rotation steps, each row followed by its count of steps
The counts run from 0 to 279.
[-2.06 -3.34  0.58 -1.63  0.22 -2.94  1.08  1.02 -3.99  2.14 -2.10 -2.28
  5.54  1.45 -3.60 -3.10  1.65  2.06  0.26  1.39  6.82  0.26  1.90 -0.88
  3.47  1.31 -4.77 -2.18 -2.33  3.98  0.26 -1.11  2.54 -0.61 -3.68  1.41
 -1.97 -2.36 -3.36  3.08  0.38 -0.41 -1.50  1.65 -0.40  2.14  2.14  1.25
  1.87 -1.79  0.43 -2.89 -0.42  4.88 -0.71  2.71  3.50 -1.68 -0.98 -0.24
  1.60  1.18  0.01 -4.51 -2.60  0.00 -0.84 -0.57 -1.09 -1.13 -3.65 -0.54]	190
[-0.85 -5.48  0.44  2.62 -0.31  1.63 -2.18  6.21  3.69 -0.27 -0.15  3.40
  2.63  1.00  1.04  3.03  2.73  0.03 -1.29  1.16  0.33 -2.23  0.92 -1.37
 -2.24  1.22 -3.75  3.14 -1.02 -1.82 -5.57  0.21  2.32 -2.39  0.59  0.95
  1.31  0.57 -0.96  0.11  3.95 -0.67 -2.20  0.59  2.63  1.41  4.46  5.83
  0.22  0.45  2.43  1.30 -1.33  6.51  1.15  0.05  1.08  0.71 -2.84  1.04
  0.12 -1.55  0.64  1.78  2.65  1.03  0.39  0.10 -0.37  0.04  1.25 -3.35]	264
[-2.15  0.94 -0.51 -0.89  3.59 -3.14  0.59  0.67 -3.54  2.23 -0.44 -3.65
  5.17  4.56 -1.38 -2.87 -0.77  0.11  2.09  1.76  5.26  2.18  2.58  0.75
  4.54  1.67 -3.76 -2.51 -2.60  3.02  0.73 -1.93  2.00  1.42 -4.21 -0.53
 -0.73 -2.09 -2.88  2.15 -1.11  1.23 -0.76  2.37 -1.71  3.08  0.90  2.28
  2.74 -2.61 -0.57 -2.37  0.39  1.44  1.36  1.45  1.14 -0.88  0.03  0.18
  2.58 -0.82 -2.38 -2.41 -2.28 -2.56 -0.45 -1.14  0.38 -2.59 -2.09 -0.54]	79
[-1.04 -2.04  2.02  0.52 -2.36  0.20  0.63 -2.44 -0.93  5.33  0.86 -4.48
  2.02 -1.49  1.62 -2.40  2.60  3.40 -0.18 -1.83  1.88 -2.51  0.38  0.11
  0.07  5.53 -2.28 -0.01 -2.19  1.20  0.37  0.32  0.09 -0.17 -0.30 -1.01
 -2.05 -2.50 -0.41  4.35 -0.68 -2.62 -0.58 -0.90  2.21  0.35  0.19 -4.69
 -1.24  1.64 -1.00 -3.80  2.42 -0.53 -1.12  5.82 -3.97 -3.03 -1.52 -2.51
  0.52  2.22  4.10 -0.88 -3.54  1.08 -0.92  0.85 -0.24  1.82 -3.10  3.42]	68
[-1.40 -0.05  1.03 -1.47 -4.05 -0.36  2.83 -2.78  4.14 -2.65  5.19 -2.35
 -2.27  2.93  1.87 -2.11  3.46 -1.88 -0.93  0.45 -2.83 -2.00 -0.55  0.59
 -0.68  1.47  0.19  0.22  2.64 -0.46  2.04  1.33 -1.54  0.64  2.92 -0.12
 -2.15  0.84  2.16 -1.23  0.01 -0.19  2.29 -5.89 -2.44  1.49 -1.79 -6.28
 -2.51  0.09  0.45  1.91 -2.31 -3.17 -0.89 -3.94 -3.21  1.45  0.39 -1.12
 -0.70  1.65 -1.83  5.84  2.85  4.59  0.50 -0.71 -0.36 -0.08 -0.69  1.18]	125
[-2.65  0.24 -0.56 -0.38  0.87 -1.80 -0.87 -0.20  1.82  2.76  2.99 -3.14
 -1.25 -0.50  7.21  5.88  0.13  0.59 -0.23  3.52 -1.36 -1.34  0.88  1.73
 -2.19  2.57 -2.36  5.28  1.69 -0.23  2.37 -3.76 -2.21 -2.36  2.14 -3.59
 -0.37 -0.60 -0.84  1.87  0.41 -4.83  0.08 -0.87 -1.32 -2.78  2.36  0.56
 -0.96  0.93 -1.45  2.07  1.27 -1.99  0.07 -3.00  0.27  3.36 -0.23 -1.61
 -1.45  0.16  2.01  0.35  3.36  6.22 -0.09 -0.30 -0.88  0.25  2.52  1.03]	233
[-3.21 -0.26  0.00  0.92 -1.44  0.48  0.24  1.64  3.87  0.89  3.33 -4.54
  1.17 -2.04  5.09  4.35  4.69  1.57 -0.43  2.58 -1.22 -2.13  1.82  2.19
 -1.76  6.01 -3.79  3.88 -0.22 -1.56 -0.34 -0.76 -1.36 -0.45  1.88 -3.48
  1.26  1.43  0.20  1.07  0.94 -3.53  0.17 -0.75  1.24 -0.46  4.12 -3.41
 -0.64  2.82  0.24  0.63 -0.21  1.55 -0.68 -0.45 -2.57  0.08  0.93 -1.19
  0.95  0.75  0.66  3.78  3.52  3.30  1.96  2.55 -1.22  0.23  1.70  2.54]	12
[ 1.66 -1.34  1.01 -2.18 -0.04 -1.34  2.36  1.04 -3.02  0.82  0.77 -0.21
  1.26  4.23 -1.46 -5.15 -2.11  2.50  2.44 -0.46  3.61 -1.93  1.15 -1.32
  1.04 -0.87  0.27 -0.73  1.72  0.41 -1.97  2.29  1.45  1.45 -2.52  4.51
 -2.93 -4.63 -2.90  0.57 -3.11 -2.28 -1.18  0.53  0.19  1.29 -2.82  0.76
  1.11 -2.44 -3.39 -1.28 -0.83 -2.91 -1.74  0.42 -1.18 -3.93 -3.31 -2.86
 -0.02  2.67  1.98 -5.43 -3.76 -3.28 -3.28  1.28 -0.75  1.57 -2.88  1.24]	74
[-2.89 -1.76 -1.65  0.35 -0.60 -1.55 -1.06 -1.90  1.07 -0.57  0.64 -0.79
 -0.75 -1.83  3.36  2.57  1.76 -1.96 -1.23  4.02 -2.79 -2.01 -0.56  0.71
 -1.32 -0.09 -0.10 -0.08  1.23  2.04  0.83 -0.46 -0.56 -2.02  1.10 -3.30
  0.21  1.16  1.06  0.34  1.05  0.26  1.23 -3.40 -1.33 -3.17  2.85 -0.47
 -0.95  0.40  1.10  5.68  0.28  1.50  3.08 -2.76  3.86  4.01  2.48  2.94
 -1.25 -0.07 -0.27  4.22  4.63  6.11  3.60 -2.73 -3.09 -2.38 -1.88 -2.05]	10
[-3.87 -1.12  0.67  0.24 -0.26  0.37  1.61  4.25 -0.16  1.25  2.35 -1.37
  1.65 -0.48 -0.34  2.17  0.30 -0.18  2.04  1.28  0.44 -3.99  0.93  2.92
 -1.31  3.18 -3.27 -1.11  0.47  1.80  2.11  0.04  0.99  0.51  1.34  1.05
  0.35  1.16  3.98 -2.93  1.38  2.00  0.98 -4.64  4.31 -2.62  4.23 -1.12
 -2.91  2.37  1.30  1.42 -0.04 -2.68  5.22 -2.65 -1.12  0.01  1.90  1.24
 -1.81 -2.62 -2.94  5.75  5.21  4.15  2.99 -2.48 -2.79 -1.94  1.37 -1.73]	29
[ 0.65 -0.74 -1.79  1.64  0.77  0.27  1.32  3.97 -3.35  0.49 -0.72  0.55
  3.73  0.82 -3.78 -3.55  0.34  0.52  1.02 -0.41  4.98  0.30  1.22  1.05
  1.35 -0.34 -1.33 -5.51 -3.80  1.02 -0.24  0.88  2.82  3.15 -3.78  3.75
  0.58  0.06 -0.50  0.27 -1.04  3.06 -1.50  2.04  2.31  0.82  1.14  1.78
  2.98 -1.88  0.96 -0.59 -1.08  2.04  3.72  2.18 -0.36  0.30 -0.34  1.15
  1.59 -2.60 -4.40  2.28 -0.65 -4.70  2.37 -0.13  0.50 -3.23 -2.67 -1.96]	170
[-2.95 -2.07  1.30 -1.02  0.21  1.56  0.90  4.85  1.52  1.63  0.00 -0.96
  2.29 -1.45 -0.88 -0.20  3.88 -1.24  0.72  1.26 -0.32 -4.31  0.73  3.14
 -0.36  2.39 -2.12 -0.32 -0.19 -0.40 -1.00  1.93  2.98  0.97  2.21  1.20
 -1.49  4.61  4.16 -1.27  0.59  2.11  0.54 -4.11  3.26 -0.28  2.59 -1.01
 -2.55  2.95  2.57  1.38 -0.48  2.23  3.66 -0.40 -0.40  0.55 -0.11  2.98
  0.59 -0.81 -2.59  5.65  1.65  2.84  3.36 -4.69 -1.85 -1.39  0.66  0.16]	28
[ 2.00  0.07  1.65 -1.18  0.20 -0.90  2.14  2.79 -2.97  1.80  1.22 -0.39
  2.06  5.97 -3.23 -4.26 -1.34  1.88  2.35 -3.37  3.61 -0.83  1.43 -0.74
  1.24 -0.94 -1.14 -0.88 -0.87 -0.33 -1.24 -0.79  1.15  3.11 -2.09  5.13
 -1.57 -1.56 -1.87  0.44 -3.63 -1.70 -0.81  1.26  1.13  3.86 -3.44  2.02
 -0.60 -1.99 -1.72 -3.85 -0.13 -2.88 -0.76  2.63 -3.73 -1.69 -3.90 -2.52
  0.05  0.43  0.90 -3.09 -3.29 -3.00 -4.36  0.51  2.47  1.33 -0.12  1.52]	185
[-2.57 -0.10  1.24 -4.49 -1.31 -1.50  0.31 -0.09 -0.32 -2.27  0.71 -0.47
 -0.62  2.01  1.38 -0.30  2.08 -1.92 -0.47  5.12 -1.37 -0.46 -2.10  0.54
 -1.78 -0.09 -2.83 -0.25  1.60  2.12  0.39  1.91  0.20 -0.42  1.12 -0.47
 -2.23 -0.02  2.99 -2.04  0.68  0.79  1.46 -5.35 -1.13 -0.86  0.86 -0.62
 -1.32 -0.84  4.40  3.49 -2.10  1.67  0.70 -3.88  3.26  2.78  1.88  4.03
 -0.11 -0.85 -3.43  3.98  3.76  5.74  1.66 -2.92 -4.23 -2.83 -2.37 -1.50]	9
[-0.45 -1.86  1.04  3.12 -4.05  2.07  1.59  1.20  1.24  2.86  0.57  0.05
  2.36 -3.00  3.37  1.93  2.15  4.01 -1.03  0.95  0.18 -3.01  0.06 -1.12
 -2.90  5.10 -4.69  1.33 -0.27 -0.22 -2.05  2.86  0.85 -0.35 -0.15  0.51
 -1.42 -1.75  2.53  1.93  0.81 -2.37 -1.17 -2.60  4.22 -3.40  3.16 -3.76
  0.99  3.79  1.42 -1.01 -0.34  1.42  2.64  1.68 -3.99 -2.99 -0.04 -0.27
  0.09  0.73 -0.15  3.22  1.51 -1.18  4.52  4.52 -3.35  0.07 -1.44  0.73]	270
[ 2.15  1.81  0.13 -1.57 -0.13 -0.52  0.94  1.27  3.28 -3.10  2.74  0.95
  1.00  1.92  2.87 -0.47  5.95 -2.19 -0.93 -0.18 -2.20  1.54 -0.83  0.38
  0.55 -0.96  1.21  2.21  1.90 -0.88 -4.24  1.22  0.94  0.58  0.51  0.71
 -0.95  3.91 -3.51 -0.47 -0.58 -1.46 -0.41  2.63 -4.04  4.61 -4.25  0.35
 -1.01 -3.38 -0.43  2.51 -4.79  4.93 -3.11 -1.49 -2.04  1.98 -1.88 -1.27
  2.56  1.51 -1.40  1.39  0.54 -0.99 -1.64 -0.99  2.87 -0.62 -0.75  1.29]	2
[ 1.58  2.70 -0.06 -3.77 -2.14 -1.97  0.89 -4.02  0.00 -0.83  4.06  0.77
 -4.52  2.87  3.84  0.20 -1.49  0.47 -1.63  2.53 -2.81 -0.78 -0.43 -0.56
 -4.13 -0.39  1.26  4.54  1.54 -0.12  0.40  0.23 -3.37  0.31  1.67 -0.37
 -1.30 -3.07  1.19  0.97 -1.86 -2.98  1.65 -3.76 -3.03  0.93 -2.70 -1.57
 -1.02 -0.27 -1.22  2.29  3.96 -3.72 -2.21 -2.02 -1.42  1.17 -0.27 -0.02
 -0.05  3.19  1.91  0.56  1.15  3.80 -1.48 -0.61 -1.06  1.21  1.00 -0.08]	106
[ 3.79  1.60 -0.27  0.89 -1.43  3.74  0.50  4.16  3.48 -1.04  1.76  0.84
  1.59  2.08  0.40 -3.23  4.48  0.87 -1.16 -0.82 -0.77  1.60 -2.23 -0.28
 -1.83 -0.50 -1.95 -1.98 -2.13 -2.52 -5.25  1.64  1.57  3.12 -1.73  3.89
 -0.11  2.68  0.30 -1.93 -1.34  0.83  0.10  1.68  0.60  3.46 -3.48  2.12
  0.36  0.84  2.86  0.95 -5.46  1.74 -0.87  1.65 -3.63  0.53 -1.46 -0.27
  1.54  0.29 -5.09  5.29  0.36 -4.74  0.89  1.59  2.81 -2.00  0.54  0.62]	260
[ 3.73  5.90 -3.33 -2.32  4.34 -1.83 -0.36  0.85 -2.52  3.62  4.08 -2.04
 -0.30 -1.50  3.09  1.51  0.53 -0.12  1.40  1.83 -0.16  0.06  2.97  4.43
 -1.46 -0.86  3.92  2.53  2.42  0.19 -0.51  1.72 -0.28  2.52  0.42  0.23
 -1.03  4.84 -0.55  2.85 -0.77 -3.48 -1.15  3.48 -2.40  0.08 -3.43 -1.44
 -0.54  0.06 -5.50  2.48  2.04 -3.20  0.04 -1.24 -1.89  0.20 -1.26 -1.49
 -0.07  1.53  1.09  0.58 -1.24 -1.46  0.24 -2.88  2.03  1.59  1.59  3.49]	219
[ 1.19 -0.54  2.83  0.29 -3.59  1.49 -0.08  2.14  3.97 -3.88  1.61  1.78
 -2.71  3.98  2.26 -0.97  1.02 -1.07  1.56 -3.59 -1.39  0.31 -2.49 -2.36
 -1.14 -4.04 -1.46  0.00  0.33 -1.54 -4.32 -3.40 -0.33  0.08  0.73  3.44
 -0.67  0.27 -1.79 -4.46 -0.12 -1.26  0.94 -0.01 -2.56  1.08 -0.57  4.93
 -1.20 -1.98  1.03  3.25 -5.60 -2.41 -1.23 -2.82  0.70  3.52 -2.92 -1.10
 -2.82 -1.38 -3.15  2.69  4.72  2.09 -1.36  1.47  1.39 -0.48 -0.09 -0.80]	20
[ 1.06 -0.56  1.96  1.72 -4.21  3.85  1.29  1.16  2.74 -1.07  1.30 -1.64
 -0.88 -2.97  1.89 -3.07  4.01  2.82  0.04 -2.40 -2.26 -2.19 -2.05  0.23
 -4.14  2.44 -1.18 -2.54  2.21 -0.74 -1.44  4.63  0.42  2.13  0.92  3.22
 -3.76  0.49  3.79 -0.60  0.00 -1.49  0.91 -2.81  1.58 -2.35 -2.90 -4.95
 -0.42  2.55  1.22 -0.31 -3.68 -1.67  0.62 -0.17 -3.85 -1.37 -0.46  0.18
 -0.69  1.99 -1.42  4.78  0.97  0.52  3.52  0.55 -1.38 -0.07 -3.33  2.48]	33
[ 0.29 -1.80 -2.16  5.51 -4.41  0.84  1.90 -0.31  1.11 -2.16  2.17 -0.22
 -0.86 -1.18 -1.34 -3.30 -0.31 -0.27 -0.16 -3.41  1.60 -4.39  0.17  0.48
 -0.42 -2.22  2.34 -2.52  0.60 -0.73 -1.15 -1.84  0.44  0.78 -0.88  3.60
  1.01  1.50 -1.34  1.56 -0.96  1.44 -0.29 -0.39 -0.92 -2.95  1.28 -2.08
  1.95 -0.13 -2.78  1.82 -3.06 -5.09  3.22 -1.27 -1.04 -0.44 -0.54 -2.22
 -2.68 -1.84 -0.99  7.87  6.04  1.83  3.20  1.79  0.95  0.38 -2.22 -0.44]	35
[ 1.95  1.96 -3.06  3.74 -4.09  1.45  1.00  1.89  2.24 -2.15  2.60 -0.27
 -1.63  0.80  1.06 -0.88 -2.71  0.84  1.71 -1.12 -0.01 -1.87  1.08 -0.27
 -2.49 -2.59  0.65 -1.82  2.08 -0.97 -1.96 -1.27 -0.29  1.81 -1.54  2.56
  1.08 -0.33 -0.43 -0.12 -1.07 -0.36 -0.83  1.84  0.32 -4.14  0.20 -0.11
  3.96  0.25 -2.88  3.26 -2.04 -6.29  3.48 -2.81 -1.71  0.15  0.08 -2.09
 -2.05 -0.99 -2.73  5.85  5.29 -1.71  3.98  4.02 -0.90 -0.20 -1.96 -0.43]	146
[ 2.58 -0.29 -3.37  0.41 -1.06  0.16  0.39  4.17  2.93 -0.01  4.55  0.91
 -1.17 -3.22  1.65  1.61  2.09  1.01  0.66  0.77 -0.90 -4.25  2.61  3.55
 -2.04 -1.30  2.53  3.01  3.97 -3.48 -5.29  4.36  0.41  1.29  0.77  2.48
  0.78  4.73 -1.24  1.39  1.00 -3.18 -2.35  2.56  0.97 -1.32 -0.66 -1.34
  1.66  0.92 -3.88  2.92 -2.22 -0.61  1.31 -3.18 -1.04 -0.61 -0.45 -2.52
 -0.25  0.42 -0.50  4.30  1.98 -1.75  1.91  0.66 -1.39  1.72  0.49  2.47]	17
[-1.56 -1.37  0.04  3.32  0.19  0.96 -2.90 -0.17 -3.62  5.91 -0.86 -2.48
 -0.27 -2.42 -0.55  1.54 -3.82  2.98  1.01 -0.18  2.09 -2.46  1.09  0.72
 -2.49  2.37 -1.74 -0.88 -2.99  2.67  0.94 -4.70  0.39 -1.13 -1.44 -0.16
  0.57 -3.72  1.46  1.73 -0.75 -0.86 -0.59 -0.55  2.63 -5.15  4.10  2.02
  0.31  1.80 -1.38 -0.85  4.81 -4.19  5.41  4.89  0.90 -0.48 -1.68  1.32
 -1.77 -1.64  1.85  0.84  1.84  2.96  1.07 -0.60 -0.96 -0.25 -0.99 -0.75]	177
[ 0.35 -3.67 -0.78  2.69 -2.54 -0.11 -1.10  0.67 -0.21  0.64 -2.18  3.77
  1.95  2.15 -0.80 -1.28 -2.94  3.16 -1.99  1.97  3.08 -0.11 -0.57 -3.03
 -2.46  0.43 -1.85  0.15 -3.42  0.28 -2.04 -1.62  1.37 -1.01 -2.76  2.44
  1.00 -4.11 -0.91  2.79  0.68  1.86 -1.69 -0.33  1.44  0.26  3.50  4.48
  2.38 -1.41  1.52  0.48  4.20  2.94  2.87  4.65  0.72 -0.78 -2.13  1.89
  0.62 -0.27  1.95 -0.64  1.38 -2.28 -1.01  1.21 -1.15 -0.40 -2.79 -4.88]	172
[ 1.04  3.51 -2.56 -2.76  4.00 -4.23 -2.29  1.16 -2.42  3.07 -0.04  0.55
  1.77  0.36  2.37  2.50 -0.01  0.33  0.51  4.70  1.11  2.37  1.68  0.78
 -0.57 -1.30 -0.63  3.64 -0.30  1.36 -2.60 -0.76  1.40 -0.46 -0.64 -1.29
  0.82  0.03 -2.60  3.65 -0.42 -2.41 -1.06  6.36 -3.40  0.90  1.56  5.94
  3.06 -1.97 -0.80  2.05  2.66  4.13 -0.01 -0.74  4.83  2.16 -0.75  3.05
  2.03  1.03  0.71 -3.68 -0.21 -1.65 -0.64 -1.76  1.09 -0.62 -0.32 -1.23]	97
[-1.29 -3.38  2.35  1.36 -3.63  2.43 -1.34 -0.04 -0.57 -0.48 -2.72  2.02
  0.42  0.82 -1.01 -2.12  0.36  1.04 -2.22  1.58 -0.55 -1.60 -3.92 -1.96
 -2.97  1.64 -2.84 -3.44 -1.83  0.80  0.42  0.36  2.00 -0.29 -1.14  1.96
 -1.58 -2.83  4.74 -2.11  0.54  3.44  0.11 -5.45  2.07 -1.35  2.33  1.70
  0.30  1.43  3.78  1.92  0.03  0.92  2.54  1.68  2.32  1.68  0.51  4.82
 -0.46 -0.90 -1.12  3.21  2.28  3.26  2.46 -2.02 -2.42 -2.16 -3.60 -3.24]	156
[ 2.67  1.11  0.98  2.40 -0.06  2.66 -0.40  2.69 -0.62  3.40 -3.18 -0.27
  2.16 -0.44 -2.22 -4.08  3.38  0.93  2.21 -3.84  0.89  1.88 -1.79  1.12
 -0.03  0.70 -0.12 -4.47 -4.33  0.70 -3.60 -0.64  3.89  3.08 -3.02  4.09
 -0.22  2.62 -0.20 -0.83 -2.01  3.80 -1.21  4.01  0.07  1.09 -1.09  1.81
  0.77 -0.68  1.17 -1.06 -2.05  2.54  1.39  5.05  0.37  1.32 -2.00  1.95
  0.25 -2.39 -3.03  3.27 -0.41 -5.24  2.16 -1.05  2.88 -0.41 -2.61 -0.05]	169
[-2.41  1.31  2.03 -5.35  2.46 -0.37  0.14  3.23  0.70  0.32 -0.29 -0.93
  0.83  2.14  0.61  1.36  4.19 -2.87  1.22  3.91 -1.59  0.43 -0.11  2.64
  0.38  3.95 -3.11  3.21  0.51  0.87 -0.15  2.40  1.82  0.91  1.88 -1.88
 -2.71  2.54  3.16 -2.40 -0.37 -0.29  0.75 -4.17  0.52  2.80  0.18 -0.02
 -3.83  0.11  3.36  1.57 -1.70  3.53  0.15 -2.51  1.00  2.68  0.48  3.51
  1.65  0.24 -2.95  2.11 -0.37  4.94 -0.26 -4.54 -0.11 -2.38  2.74  0.24]	119
[ 2.22  1.00  0.43 -1.68  0.36 -2.33  0.74  0.30  0.41 -0.19  3.20 -1.73
  0.68  3.77  1.09 -0.71  2.97  0.03 -0.27 -0.65  1.97  0.19  1.88  0.04
  2.97 -0.23  0.88  2.66  0.24 -2.06 -2.07 -0.63  0.01 -1.04 -1.06  0.16
 -0.79  1.24 -4.28  2.09 -0.90 -3.06 -0.30  3.56 -3.80  5.18 -4.11  0.35
  0.17 -4.17 -2.90 -1.66  0.00  1.61 -4.51  2.08 -2.17 -0.52 -4.66 -2.06
  3.17  3.04  1.87 -3.18 -2.58 -1.06 -5.07 -0.49  4.69  1.56  0.78  3.95]	93
[-1.71 -0.40  0.21 -0.88 -3.62 -0.55  0.73  1.84  2.29 -1.47  4.81  1.08
 -1.80  2.52  3.36  1.93 -3.21  0.97 -0.27  2.84 -1.47 -2.86  1.57  0.04
 -3.80  2.95 -2.01  3.27  1.62 -1.13  0.50  0.80 -3.03 -0.04  2.93  0.31
 -0.87 -4.16  3.83 -2.78 -0.42 -2.18 -0.60 -5.39  2.97 -1.12  3.40  0.51
 -0.09  1.37  0.44  1.91  2.10 -4.76  2.11 -3.54 -3.10 -0.46  1.29 -1.58
 -0.50  0.03 -0.04  4.11  3.73  2.37  1.00  3.56 -3.17  0.61  1.42 -1.28]	252
